Here are some points:
35:-4:34:58:36:-53:56:-33:-42:-52:-19:46:36:40:-21:-42
-69:-62:-10:43:-14:-64:54:7:26:-1:-39:-57:-20:-32:-52:-7
28:-24:-10:39:25:24:-47:-19:-41:-19:61:-26:40:0:-23:-21
-3:34:38:54:-40:-25:-8:33:32:33:-31:13:23:24:-6:-19
-9:1:5:13:55:-30:56:-7:-12:-7:-40:54:24:9:-43:-19
-50:-7:58:-28:109:11:4:6:18:78:-52:24:5:-5:52:65
0:8:-20:3:36:24:59:-12:-25:-25:-29:34:4:-23:-28:-15
13:10:18:1:-2:-20:12:-1:-9:-10:7:28:38:41:-35:23
-92:18:-3:-10:87:56:25:36:30:-66:-61:30:-53:-19:-36:7
-15:5:-7:-6:95:-6:53:-24:-22:-30:-27:33:10:-12:-22:-13
8:16:32:53:-45:-19:-21:7:26:21:3:63:22:-1:-19:-22
-40:-56:37:58:44:34:-46:13:-37:37:-91:-56:-66:-3:43:46
-13:-14:-33:-45:36:46:-13:12:26:45:-18:58:27:12:-16:-16
43:-32:14:-14:21:106:24:23:6:19:-20:19:6:-34:-31:-4
3:20:25:37:-4:-29:-3:-21:-21:-30:36:-22:-2:-11:16:4
26:-24:-30:-15:17:20:14:4:-4:59:-23:14:4:-23:23:35
33:46:39:-77:-16:-32:-82:39:-19:83:40:-17:-26:-30:-56:38
59:49:16:12:-43:-27:-12:19:-1:18:20:-11:-9:-45:-28:26
5:-2:-19:-28:8:-18:50:-17:-12:-30:-26:20:7:15:12:-25
12:10:23:75:49:26:65:30:-5:25:-10:58:13:-12:-16:17
-20:31:47:68:28:-23:63:-25:-16:-31:-26:64:27:-3:-21:-19
-4:-17:27:-33:94:-13:68:-34:-27:-35:-31:40:-2:7:-33:-71
-8:35:62:78:2:-15:-2:37:6:-12:-32:50:34:20:-30:-20
-55:-9:-25:-19:1:63:-17:18:54:25:-37:-5:-47:18:8:-10
-12:31:47:79:12:-17:-8:-5:-5:26:-4:-31:1:-1:81:4
8:-40:-40:-26:48:55:95:-15:-33:-2:-42:58:-19:12:-30:-39
18:-51:-59:-36:-97:53:-52:38:15:10:41:-24:16:16:66:-25
-51:31:64:76:20:-22:23:-20:-6:-47:30:-2:-43:-4:-24:-11
-6:31:50:101:-7:-16:44:-4:-22:-28:-18:46:31:-7:-31:-17
-6:-15:-26:12:74:-26:47:-9:-20:-33:-37:-35:-20:-16:0:40
-53:12:17:3:52:-28:7:52:50:-6:-42:-15:-64:-19:-12:20
28:3:25:-3:-56:-62:-39:80:21:49:2:21:6:30:-10:-24
-9:26:65:77:-16:-40:-10:-34:-20:-26:32:-29:-23:-11:2:-19
19:44:65:51:-40:-63:-7:58:23:31:-39:23:23:36:-29:-20
-22:-5:-32:-42:-42:40:-11:-31:-17:-29:69:-26:-6:-13:18:32
27:-11:-58:-46:-51:-19:-13:-13:-13:-36:19:-25:-7:-12:34:22
33:-37:-55:-53:-54:45:23:43:18:13:-2:21:-5:3:42:-7
-23:6:-25:-47:-33:66:-32:-28:3:-25:55:2:6:-5:11:13
26:-12:-40:21:-18:17:-62:-23:10:-22:75:-59:52:-4:-42:-29
-11:23:37:46:48:-17:7:21:5:1:-28:-17:-4:2:17:11
-41:52:35:94:13:-31:36:-33:8:5:-12:-18:20:1:-17:36
-14:-15:-29:-43:6:73:-15:-26:-13:-11:20:28:27:27:-12:-13
-8:-4:11:34:81:-7:23:-26:-18:-21:-14:21:6:-43:-29:-24
4:-16:-51:-37:-28:106:6:-23:-18:9:92:63:44:-3:-31:-5
64:-42:19:24:-79:-58:-6:-30:12:1:-19:32:-2:-47:-53:-47
-6:32:45:52:35:-34:-8:-28:-11:-26:48:-25:0:12:69:22
5:-17:25:-12:13:-38:-17:35:26:-4:-30:-39:-63:-23:-31:-12
38:-8:-43:-39:-41:-7:77:-28:-19:-18:-20:46:11:-15:-19:-12
-11:1:-2:-4:52:7:62:-17:-18:-30:-27:48:18:11:-20:-14
8:-20:-16:-8:4:-3:0:-19:-45:-21:-3:-35:-55:-4:-7:25
-22:-28:-6:-15:44:50:-14:-26:-27:10:-11:-33:-37:-9:35:47
19:-60:15:-13:-14:-6:59:-21:-30:-36:-65:6:-61:24:-67:-76
-48:33:63:75:25:-22:-9:-19:-6:-42:70:-13:-43:-23:-26:-5
-8:-6:-33:-45:65:33:-2:13:30:37:-33:-14:-7:21:72:-19
-1:-22:45:-23:106:-32:-4:-37:-30:-34:23:-44:-52:-2:-36:-54
-12:-6:-37:-41:-26:43:-1:7:21:0:-2:-24:-3:-28:34:28
-2:2:-1:-9:4:-23:-9:-25:-2:-12:10:-18:-20:-8:32:14
7:-26:-26:19:-23:77:-88:-44:-21:7:83:-23:-20:-68:-46:-9
26:9:18:11:11:-49:7:22:32:19:-33:10:9:33:-9:7
5:13:47:127:-24:-78:-36:48:11:3:-53:-36:-44:-18:51:36
32:17:-54:-43:-47:57:2:-14:-28:-24:38:-34:-19:-45:18:50
-10:-14:-21:31:8:-13:-26:29:-22:82:-4:-29:23:45:-20:-5
-15:-12:-14:-16:46:10:-26:-18:1:10:22:-19:-8:-4:-10:-1
26:-5:-14:-21:-59:-4:-22:-10:-21:-18:78:-36:40:-5:-32:-14
-25:1:-58:-15:19:49:19:7:39:11:-6:-49:2:-43:56:36
-13:-4:-12:-16:9:39:-4:-21:-10:-7:-3:4:8:-2:37:-18
27:9:11:-1:-83:-53:-11:7:4:-36:31:-8:15:31:4:-9
46:49:2:25:-48:-27:3:-19:-19:-5:30:-39:-23:-50:-4:45
-13:-8:-13:-21:-15:41:-9:-14:3:-11:21:2:-6:11:-5:-6
-4:19:23:29:68:-25:-14:38:24:28:-23:-18:-3:-12:17:33
-30:-14:-27:-24:16:47:-13:34:41:20:-36:8:-20:25:-5:-8
-34:-19:68:-21:-6:-3:-14:14:15:24:-50:22:-21:4:31:-9
26:-4:-26:-39:-47:-31:51:-28:-14:-31:-24:16:29:26:-9:-19
66:-24:103:51:5:14:-26:-16:16:18:-43:-15:-17:-37:5:-46
36:2:61:104:-4:-43:-31:22:-6:3:-18:1:8:9:42:-36
-7:-18:-63:-62:-31:82:59:-17:-9:-1:28:45:7:25:-38:21
-11:20:38:50:56:-19:-22:-21:-14:-28:71:-21:-2:-14:-40:-9
51:-11:-43:54:-48:6:-90:-40:8:-72:127:-90:77:-30:-67:-41
-17:-19:-12:30:-14:-25:4:11:-14:48:-8:-35:12:29:6:-13
30:-14:-8:-3:-48:-23:-35:-36:-14:-7:39:-33:6:-21:75:-1
12:3:-6:-11:-25:-15:-19:-23:-23:-26:66:-26:-8:-7:-28:-10
-16:-6:-31:-47:4:67:-9:-32:-18:-27:64:-22:-4:-12:-10:17
20:-28:5:-16:-33:32:11:-13:-4:2:12:2:-7:-27:-13:5
-12:18:28:40:57:-16:30:10:-11:-18:-24:39:31:24:-26:-23
-19:7:-9:12:82:-9:-11:-39:-10:-25:46:18:35:16:-3:-16
-8:14:2:-6:-35:-3:-7:25:10:11:-4:11:13:19:-3:11
24 more points follow, each with its number after it:
-4:2:31:-7:-9:66:-11:6:-39:-28:50:-9:16:22:-77:64 0
6:-5:43:95:-6:0:-70:21:24:59:-30:-45:-24:-58:15:34 1
9:3:36:85:-35:-25:41:16:-9:-42:0:-28:3:-8:11:25 2
-12:32:50:68:-22:-21:-13:-33:-22:-41:61:-19:-2:-19:-19:-6 3
-23:14:47:79:21:-53:-3:-12:22:37:-20:-16:5:-20:31:-3 4
91:-33:-49:-10:-45:-27:15:-20:-44:-23:11:-10:-11:-36:-10:40 5
-17:1:-21:-14:86:2:-8:-32:-20:-32:40:-23:-3:-11:-25:-15 6
40:14:29:10:-11:-3:-23:39:-19:110:68:54:13:-47:-50:34 7
5:11:8:-11:-45:-26:-11:42:30:26:-29:-21:2:-6:-24:-8 8
-31:13:-20:-11:81:-1:58:-28:-13:-23:-25:55:29:-3:-20:-2 9
-18:19:26:37:50:-14:37:-9:0:-2:-26:32:16:-6:-12:-2 10
29:15:-17:24:-80:5:12:20:-16:-12:16:-57:47:-24:-20:14 11
-7:9:-16:-4:13:33:-4:41:-24:7:-11:18:28:3:-19:3 12
-19:24:30:40:-8:-20:-1:5:10:-14:17:5:-17:-8:-18:3 13
-16:2:-36:-49:-49:41:-7:38:21:-11:-37:30:19:3:-39:-18 14
-3:-6:-30:-38:-44:15:-14:16:25:41:-26:36:32:23:-15:-20 15
-91:-13:60:67:21:-16:-12:-9:9:-67:33:-15:-127:-57:-63:-2 16
-9:37:87:25:-11:-31:-8:73:43:49:-44:-21:-8:34:40:55 17
-28:30:38:63:44:0:-36:-25:12:26:-5:-41:7:-7:16:14 18
-25:38:24:24:95:-67:-35:-29:-46:22:78:-22:-23:-19:-44:22 19
7:17:19:-11:-40:-48:-26:57:28:41:-14:-21:-4:-23:-28:-2 20
-15:30:40:31:55:-44:-22:-18:-25:-13:81:-12:3:22:39:-16 21
-34:20:37:48:46:-19:-7:-20:5:5:-8:-15:-24:-17:9:18 22
-15:-13:18:-39:-26:57:-14:6:32:52:-13:13:10:36:24:-13 23
Which of these numbered points is nearest to each point below, ignoring the 2 directions in which the first points spread most? Its number follows each.
-4:46:29:-3:-3:17:4:43:19:14:-39:-21:-7:-2:-20:80 > 17
58:1:-77:-34:-34:2:-15:-15:-16:-52:94:-57:55:0:-31:5 > 9
-45:-9:31:-43:107:14:-4:-40:-28:-5:49:7:-3:-17:-38:35 > 19
-42:-50:36:40:5:28:-23:38:-37:20:-102:-28:-61:-1:28:46 > 1
-82:-25:-8:-46:30:59:21:2:5:-73:45:6:-111:20:-3:-33 > 16
-21:41:32:45:54:-55:-27:-15:-19:33:39:6:-1:-5:-38:9 > 19
-18:4:-5:0:43:11:1:-1:-14:-15:4:-21:-9:-6:13:21 > 22
-16:-1:-27:-32:55:27:-8:-34:-19:-33:66:-19:1:7:84:-7 > 21
-45:-77:30:35:53:54:-39:-10:-56:44:-92:-66:-84:-15:37:77 > 1
-2:23:29:104:-29:-47:54:-14:-24:-34:-36:-33:-19:-14:52:21 > 2
-46:-4:4:-16:36:-22:7:-9:5:-63:40:-6:-86:-31:-44:-9 > 16
45:-11:-18:-30:-60:-85:-21:53:2:29:12:12:-12:-13:-44:28 > 20
-2:29:49:56:-39:-30:47:9:-8:-37:-25:-17:-9:23:76:-18 > 2
-13:36:51:72:-17:-25:-10:-34:-18:-33:36:-20:-8:-19:-21:-16 > 3
-17:-6:-32:-43:-43:40:-14:0:23:48:-25:40:34:22:-17:-18 > 15
-6:-22:-46:-49:-48:46:-20:6:1:-13:43:-20:-9:-11:16:0 > 13
89:-127:77:-71:-21:-67:20:-15:40:69:31:-100:-127:-37:-64:-127 > 20
2:-16:-14:-13:-61:-56:-24:-46:19:55:3:-24:17:-30:73:-22 > 4
80:-22:-35:-31:-54:-40:46:-8:-37:-34:-23:-8:-9:-18:-7:14 > 5
65:44:72:-25:36:-52:16:76:75:53:-110:-47:-3:108:-29:39 > 17
-12:-5:-28:-31:63:21:-7:41:9:9:-27:55:29:17:-23:-20 > 12
-33:-5:-12:-46:-20:62:-37:63:41:40:-19:-34:-10:2:57:-7 > 17
-10:-6:-18:-18:74:12:34:-2:4:-4:-17:-2:21:16:6:-5 > 10
12:4:-4:20:-35:-1:-1:-26:-3:23:17:-15:-1:-15:85:12 > 4
-60:-2:88:-29:120:7:10:-44:-37:13:29:40:7:-12:-36:43 > 19
-7:-10:-1:-26:80:8:-15:-34:-30:-35:39:-22:-17:-7:-36:-20 > 6
-4:-2:-12:-15:26:-4:-14:-5:16:41:-1:-15:0:27:70:-11 > 4
-10:27:34:51:11:-26:2:-3:-11:-21:0:31:16:-2:-16:-15 > 10
-3:-27:-6:21:6:59:-62:28:23:47:-25:-3:6:-20:4:-9 > 1
3:-5:-3:-10:-37:-29:-15:15:21:43:-33:54:19:6:-26:-12 > 15
-31:27:43:55:1:-23:13:-23:-11:-38:37:-1:-27:-19:-24:-10 > 3
-29:23:52:-23:-7:21:4:13:-28:-7:-15:85:39:53:-92:70 > 0
25:-9:-29:-22:-45:-17:-17:30:34:30:-19:-33:17:-6:20:10 > 8
20:38:45:13:32:-35:-26:52:-26:94:95:17:-4:-52:-24:63 > 7
-12:-36:-27:0:40:18:-26:-3:-15:-4:1:-34:-34:-1:23:21 > 22
9:8:-12:-16:-72:-35:53:-8:-17:0:-37:-17:-12:3:-48:33 > 11
-21:-2:-24:-29:78:21:58:-16:-22:-29:-28:60:36:8:-20:-19 > 9
-13:19:18:11:58:-19:-10:-6:-17:-14:44:-7:10:25:27:-16 > 21
-26:12:-18:8:55:8:40:-35:-10:-20:15:11:25:3:-36:0 > 9
9:5:-41:3:-42:-6:52:16:-22:-48:-47:7:36:12:-10:-10 > 11
127:-93:127:-15:12:111:-126:11:22:4:-62:-64:-63:-89:61:-98 > 1
-25:27:20:41:87:-25:66:-17:-20:-32:-23:41:0:-8:-20:-19 > 9
-5:-20:-8:-29:-48:31:-14:21:52:39:6:-9:4:48:19:-28 > 23
-27:32:53:31:91:-18:4:55:6:-5:-44:63:28:14:-43:20 > 12
-16:9:20:-3:22:50:-22:-6:-26:-29:54:-21:6:9:-46:57 > 0
101:22:-61:-53:-47:-26:81:35:-28:-21:-22:49:-4:-30:-18:12 > 5
-2:0:-12:64:33:16:3:46:-4:-12:-5:-8:93:8:-18:-23 > 12
12:-9:-28:-31:-45:-40:4:21:10:-8:-28:-20:9:4:53:-25 > 8
69:-44:0:11:-50:-6:23:-29:-56:-53:-46:57:0:5:-61:-42 > 5
-8:-2:-31:-42:-30:40:15:-6:4:11:-22:-24:-4:-5:80:5 > 4
-54:19:30:29:55:-2:25:10:15:-42:-36:44:-14:-1:-26:-9 > 13
-18:7:10:-33:2:70:28:7:-22:-28:-19:41:18:19:-52:42 > 0
46:43:67:38:4:-34:-28:65:-25:127:126:35:1:-80:-54:74 > 7
20:6:25:39:-26:-38:34:-8:-24:-32:-27:-10:1:6:39:-9 > 2
-44:-49:33:45:43:38:-23:15:-46:17:-65:-52:-67:-6:50:63 > 1
5:20:29:33:-49:-15:57:-10:-15:-19:-34:23:27:43:-34:-14 > 11
25:25:33:8:5:1:3:34:-24:89:71:15:2:-50:-5:44 > 7
74:25:60:-126:-51:-127:-83:75:-49:87:108:40:-44:-6:-96:40 > 7
-42:37:-113:-46:-5:1:-8:127:52:-60:-127:41:15:14:-102:-12 > 14
-7:-2:-43:-45:62:-23:104:-16:5:-23:-14:75:-6:44:-81:1 > 9
94:-26:-94:-1:-45:79:120:-12:-7:62:20:36:69:-34:-62:13 > 11
-9:-15:-17:-34:-37:45:-13:5:32:33:2:-5:11:43:19:-26 > 23
-32:48:2:37:20:-31:26:-6:24:15:34:4:-49:127:-74:95 > 0
-24:0:-37:-32:-35:50:-4:43:33:35:-25:-24:14:9:81:4 > 17
31:-35:3:-37:-8:110:-63:-6:17:46:-15:7:42:3:-13:-42 > 23
-13:2:-10:-2:86:-1:-11:-30:-22:-23:69:-25:2:-13:-19:-15 > 6
-2:19:-10:-6:-49:-30:-13:-2:12:23:-30:-20:-1:-15:-20:-18 > 8
-45:-28:81:105:98:-19:-19:34:-50:17:-101:-35:-61:5:15:58 > 1
25:-27:36:-58:-6:95:-47:17:32:63:-30:-31:-20:-25:-9:27 > 1
26:-1:7:78:61:52:92:35:-3:50:1:99:24:-14:-22:12 > 7
-14:-3:-22:-25:65:28:-10:39:-2:-13:-23:54:45:6:-17:-19 > 12
-60:15:28:38:92:4:-26:-38:16:28:-26:-14:3:1:-1:0 > 18
-21:-19:-9:-37:49:19:-36:-52:-23:-26:63:74:15:-10:-22:-24 > 9
-31:-2:-6:-24:80:18:29:-7:-1:-11:-24:34:2:-21:-24:-3 > 10
-13:33:54:79:5:-22:65:-25:-24:-31:-23:-15:-1:19:58:-16 > 2
-75:-19:35:69:38:-45:59:3:32:-10:-30:47:-40:-21:-59:-31 > 13
5:-13:-23:-22:-27:-3:-25:-14:17:57:-24:25:24:12:-16:-28 > 15
-18:2:-6:1:89:-2:-19:-26:-15:-4:11:55:33:10:-19:-17 > 9
77:28:17:-14:-117:-40:-30:66:77:28:-88:-81:-8:34:50:20 > 17
10:-4:-6:-12:-45:-29:-17:15:39:43:-24:66:37:6:-22:-14 > 15
24:-13:-46:-2:42:81:-77:-13:29:31:11:-51:39:-30:26:3 > 18
-20:-12:-56:-62:-39:76:-7:55:22:4:-46:26:9:-8:-30:-25 > 14
50:-23:-16:-22:-45:-40:-15:-18:-9:27:-13:66:31:25:-30:-32 > 15
-7:41:49:62:16:-41:23:4:-8:11:-13:1:20:21:-22:-8 > 10
21:-2:-16:54:-52:-50:12:-13:-21:-42:7:-38:-7:12:-5:-2 > 2
9:19:-21:30:77:3:-12:-22:-16:-53:85:-51:47:-2:-39:-4 > 6
8:30:8:54:63:2:57:0:-13:-43:-4:6:75:39:-51:-38 > 9
1:-5:2:-3:48:-78:-62:66:7:38:89:0:-21:-6:29:68 > 19
30:-12:-27:-46:-41:-24:-15:3:26:47:-26:61:28:-5:-23:-22 > 15
-24:4:13:-9:25:20:-13:-30:-11:13:13:-10:-6:-16:-27:18 > 22
-34:8:8:19:87:-13:-9:-24:-15:-34:50:-21:-28:-26:-21:8 > 6
7:22:30:43:29:34:-8:68:-6:51:-45:-18:-8:41:27:30 > 17
-17:7:-7:0:85:-11:-7:43:21:8:-25:58:38:14:-15:-18 > 12
-6:12:30:19:-36:-25:47:-14:-13:-29:-25:-17:-2:-3:85:-1 > 2
77:-36:-28:-39:-47:-45:-12:-48:-67:-51:58:3:0:-8:-37:-17 > 5
12:2:-7:-13:-40:-25:4:33:11:-4:-28:-27:-5:-15:18:29 > 8
-71:-24:63:-109:30:110:17:30:14:86:-67:127:36:-6:-49:59 > 7
-12:37:47:69:17:-29:-17:-33:-24:-27:72:-24:-1:-15:-19:7 > 3
20:-19:-26:-31:-51:-48:59:-51:-18:-18:-15:40:36:-5:-19:-25 > 9
-2:37:53:58:24:-42:-5:-26:-10:-23:50:-21:0:25:69:20 > 21
-12:33:51:80:-5:-26:-20:-35:-18:-26:51:-22:-7:-18:14:-13 > 3
-13:-18:-37:-35:-32:48:-15:1:25:45:-27:47:29:4:-25:-15 > 15
-4:26:44:-3:75:-55:-47:19:-20:24:61:-5:20:26:6:-18 > 21
-2:-13:8:-16:96:-28:-16:-7:-9:-26:43:-23:-21:-11:-21:12 > 6
-23:-1:9:9:-14:41:-22:-36:-24:-21:51:-17:-2:5:14:-6 > 3
-11:38:66:42:28:-51:-35:-3:-10:21:54:0:1:10:28:-13 > 21
-10:-5:-1:-5:89:-16:-32:-24:-9:-7:42:-23:-16:-23:-21:8 > 6
22:-9:4:-5:6:12:-5:58:-2:-3:14:74:8:13:-53:-10 > 12
-12:-13:-42:-38:-33:87:-23:8:28:53:-6:-31:16:25:70:-3 > 23
-10:51:88:58:-5:-60:-26:-5:-26:0:87:9:9:24:7:-14 > 21
61:-19:-59:27:-127:39:-75:127:32:72:-4:-104:117:4:53:-1 > 17
-11:18:31:25:4:-31:3:42:4:7:-40:-18:-6:23:42:22 > 17
26:30:26:28:19:-41:-6:-12:29:44:-49:32:35:45:-37:-18 > 15
-1:13:11:-7:6:-32:-21:26:11:20:3:-21:-3:-21:5:4 > 20
-15:6:-34:-27:-17:50:-3:33:-9:3:-16:35:7:0:-15:-3 > 12
-13:-40:14:-29:-12:9:6:-3:4:-10:6:-3:-24:-9:-45:-54 > 13
24:-13:-2:5:-38:-17:-8:-16:-3:19:25:-24:-12:-4:73:-5 > 4
23:-8:-31:-50:-51:-22:2:32:42:45:-19:49:23:49:-42:-8 > 15
46:4:-71:-41:13:100:26:62:12:46:-8:63:27:-41:-32:14 > 12
-9:13:-19:6:59:9:-13:-31:-10:-17:58:-24:25:22:-35:-17 > 6
34:-14:-29:-41:-25:-31:105:-10:-21:-34:-35:68:2:21:-15:-24 > 5
-2:-6:-17:-20:-32:9:-15:16:25:43:-25:24:17:8:9:-12 > 15
-36:11:-20:-45:-40:80:-35:39:52:5:-17:57:29:-1:-50:-14 > 14
21:7:-14:-27:-55:-11:-21:39:21:-11:-39:-42:-8:-18:15:37 > 8
-11:11:-11:-13:46:21:-20:-25:-20:-24:43:-14:2:-1:-13:-7 > 6
12:15:32:78:-44:-28:20:4:-23:-14:10:-16:-12:-3:-21:22 > 2
-15:-5:-25:-48:-46:34:-12:44:19:8:-34:40:16:-8:-24:-22 > 14
-27:-29:-31:-37:35:25:-15:-23:34:53:-13:-16:11:6:29:-30 > 4
2:25:39:54:-14:-2:51:-12:-23:-21:-39:-16:4:39:30:-20 > 2
13:1:36:44:59:-32:26:-18:-35:-34:-32:52:29:36:-23:-30 > 9
-15:-16:-35:-41:-6:82:-27:-12:0:38:-25:3:14:44:8:-23 > 23
-9:14:21:38:53:-13:-14:-11:4:16:7:25:27:1:-23:-16 > 10
34:9:-28:-7:-61:-6:-14:26:31:-46:41:0:54:8:-48:-26 > 14
23:-31:-16:3:45:29:-36:-45:-37:-28:45:-15:-12:-32:-32:-8 > 6
21:1:2:-6:-24:-14:0:9:-1:-11:24:-25:-25:0:-6:5 > 13
2:34:-5:67:50:9:-20:-13:-9:-41:55:-58:54:7:-53:-39 > 6
-25:20:43:59:-2:-22:6:-25:-9:-31:40:-19:-30:-28:-16:7 > 3
13:-11:-15:-18:-44:5:-28:-30:-8:4:22:-28:3:-17:74:3 > 4
-7:-4:-15:3:120:30:-42:-20:-39:6:4:36:31:20:-27:-37 > 6
18:14:46:64:51:-35:124:17:-23:-18:-37:40:-18:67:8:-21 > 2
-13:-3:-4:-9:20:-6:59:-2:-15:-4:-38:28:15:17:-21:-10 > 10
-5:-9:-29:-27:-37:20:-16:1:24:46:-26:23:20:-1:-2:2 > 15
-30:27:20:40:70:-23:16:-3:13:36:-38:46:34:25:-15:-2 > 10
-19:-2:-19:-26:65:18:35:-28:-20:-30:-2:32:19:0:16:-14 > 9
4:-21:-37:-48:-52:61:-21:-3:5:65:-38:-14:-18:11:53:-11 > 23
-34:0:58:76:48:-13:-22:-14:-33:-18:-4:-29:-24:5:18:40 > 22
38:-75:-39:4:-72:-27:-61:-55:-43:-46:25:-22:-65:-9:-56:16 > 5
18:-18:-24:-12:-21:-26:-34:-14:20:72:-27:8:18:8:-13:-37 > 15
63:45:-10:-1:-64:-45:3:-9:-4:29:20:-31:-22:-82:-1:83 > 5
-10:6:-1:30:13:71:-30:3:-21:-1:-33:-59:-1:20:40:-8 > 18
-11:-20:-50:-22:96:90:-43:-25:-24:28:-19:-49:-31:0:76:-9 > 18
-4:-10:9:36:-66:-42:-30:-25:3:-22:87:-21:-5:-39:-21:3 > 13
-13:-6:-32:-44:8:42:-11:-27:-21:-15:40:-20:-7:-3:47:15 > 22
49:35:0:-31:-41:-65:-30:77:4:39:-10:-20:-25:-26:73:19 > 20
25:-13:-29:2:-71:40:-46:6:-22:1:56:-57:55:0:-6:-22 > 12
-18:31:-46:-20:-48:31:-1:22:44:73:-38:25:41:14:-11:26 > 15
-46:4:25:-19:-5:-49:23:2:1:-44:22:31:-82:-38:-53:-10 > 13
38:-2:-94:-56:-49:4:-5:68:27:-2:-40:-53:41:1:-13:5 > 8
0:-16:-9:-17:-9:-29:-10:18:9:6:-6:-26:-6:1:61:-4 > 4
13:10:11:1:-62:-44:-19:-19:9:20:-4:-20:-3:0:53:21 > 4
-12:-50:-62:-47:-6:88:9:40:49:80:-11:34:34:6:-31:-15 > 15
57:-12:-30:-29:-73:-40:43:-28:-12:-23:-33:-34:-4:-22:-31:3 > 5
-6:-15:-24:-47:-10:71:-20:-7:-9:-18:27:-18:-4:-9:-28:1 > 13
-22:-7:-36:-41:-18:75:-18:-32:-23:-29:63:-22:-6:-15:-8:18 > 3
34:-27:-42:-19:-42:-8:0:-27:-13:16:44:-19:-4:-13:73:16 > 4
-31:24:31:20:-74:-31:-29:30:43:-4:-16:44:43:13:-51:-11 > 14
0:0:-19:-23:46:30:-5:21:2:9:0:17:27:36:-13:-16 > 12
-32:24:51:58:1:-29:7:-30:-4:-43:21:18:-19:-10:-25:-11 > 3
5:-15:28:-46:22:74:-10:11:13:31:-34:-27:-19:-16:-2:44 > 1
-19:-9:-17:-8:82:-1:-19:-32:-25:-22:54:-16:2:0:49:29 > 21
44:-67:75:-71:110:-54:-11:-13:-17:-22:73:-60:-100:31:64:-64 > 21
14:-4:-18:-7:51:-19:-8:28:31:44:-42:55:24:30:-43:-14 > 15
-14:-7:-31:-31:27:38:-13:8:37:45:-17:38:38:21:-26:-24 > 15
-8:5:-32:-23:83:19:-14:-26:-26:-36:56:-41:20:-2:70:-3 > 21
8:-12:-20:-23:37:16:-11:-30:-14:1:2:11:14:1:20:-3 > 10
103:62:-49:2:0:3:24:22:-2:49:9:-45:-20:-87:25:77 > 5
-46:8:-2:-4:36:52:-19:-4:42:27:-35:-1:17:11:8:-11 > 18
-14:12:53:18:-5:-3:-13:-11:-3:-13:21:-6:-23:19:9:-16 > 13
-1:3:-34:6:-9:1:66:-4:12:-52:-15:6:46:-10:-12:-11 > 11
-15:-5:-16:-21:95:24:63:-30:-22:-30:-29:39:7:-7:-26:-17 > 9
-16:9:9:14:68:-6:33:-6:-19:-26:-28:53:34:6:-20:-15 > 9
-21:-1:-31:-40:-25:66:-13:37:33:25:-28:-13:-4:14:62:-16 > 23
-46:-2:13:8:19:71:-64:0:36:31:-47:-35:-12:3:44:6 > 18
23:-17:-33:-35:-51:-11:-14:38:15:21:-22:41:30:5:-21:-16 > 15
18:3:42:31:64:-21:5:0:-9:-6:-31:22:8:7:-15:-21 > 10
2:4:-21:-9:-25:14:36:-12:-10:-1:-17:25:31:2:6:4 > 10
15:6:0:77:-5:5:33:-17:-16:24:31:17:3:-34:-24:41 > 10
-4:-6:-15:-38:-16:54:-22:-29:-16:-38:64:-18:1:18:84:-15 > 21
48:-39:-38:-12:-23:28:13:5:1:105:-23:-13:-13:-36:49:64 > 1
-6:2:-9:-10:46:-14:10:5:7:28:-36:-15:13:20:26:12 > 4
59:20:-29:-19:-8:-25:46:19:-11:1:-23:48:3:-23:-18:-1 > 5
49:26:-11:40:-91:-44:51:-10:-3:-76:40:-53:57:20:60:-32 > 2
6:28:37:-26:-17:-27:4:14:-2:21:-22:-12:-1:26:-70:93 > 0
65:-49:-13:-45:-69:-20:-54:126:54:-20:13:-1:-29:16:-47:32 > 20
-41:-28:64:78:75:6:-28:18:-47:16:-64:-49:-64:-5:34:69 > 1
-18:-14:-30:-36:1:65:-14:-28:-19:-26:66:-18:-4:-10:-19:-11 > 3
-14:-11:-40:-55:3:71:-7:-28:-14:-26:66:-15:-11:5:-31:-1 > 3
-17:-19:-12:-15:10:6:-5:-23:10:26:4:-20:-6:3:23:-6 > 4
33:-9:-37:-47:-45:-25:-17:-26:-20:-34:74:-22:-6:-10:-21:-8 > 9
1:10:14:15:-38:-29:3:6:19:17:-24:34:20:1:-16:-2 > 15
38:-13:-31:-45:-47:-34:-6:43:16:29:-26:70:21:6:-29:-16 > 15
19:24:59:77:16:-30:67:-11:-26:-23:35:0:-47:19:-12:-10 > 3
32:-7:-24:-34:-46:-29:-6:14:8:-3:-10:-25:-4:-2:42:6 > 8
-1:0:-18:-6:54:35:-33:35:18:48:-24:-24:-8:-20:-11:24 > 1
-17:-8:-28:-42:43:50:-17:-29:1:13:3:-6:14:33:29:-14 > 18
-14:33:25:33:69:-17:-29:-25:-4:-20:54:-20:8:5:28:6 > 21
23:44:74:104:-87:-81:-38:4:-26:-9:93:-14:-14:29:-41:7 > 13
-31:5:-20:-45:-25:72:-32:-40:-3:-37:59:-27:-1:-5:-44:-4 > 3
-26:34:57:76:7:-23:-12:-31:-6:0:14:-27:-4:-10:17:28 > 22
-2:16:34:70:-42:-62:36:2:-17:-22:-29:6:-5:9:5:-2 > 2
-38:-10:-9:-29:94:12:-4:-17:-12:-40:57:-18:-44:-15:53:11 > 21
-18:-7:-30:-45:35:53:-12:-33:-10:2:15:14:23:29:7:-20 > 10
-13:-1:-20:-51:10:66:-37:11:33:29:-33:-13:-11:-18:41:29 > 1
11:-15:-8:-51:-41:50:-24:-10:19:34:-28:23:18:6:-30:-11 > 15
-19:-4:-30:-39:40:47:-11:-30:-20:-33:71:-22:-4:-14:-24:-4 > 6
-16:-8:-28:-44:15:62:-14:18:36:50:-18:46:38:11:-17:-19 > 15
34:22:3:-27:-52:-40:83:-15:-11:-23:-58:43:43:41:-53:11 > 11
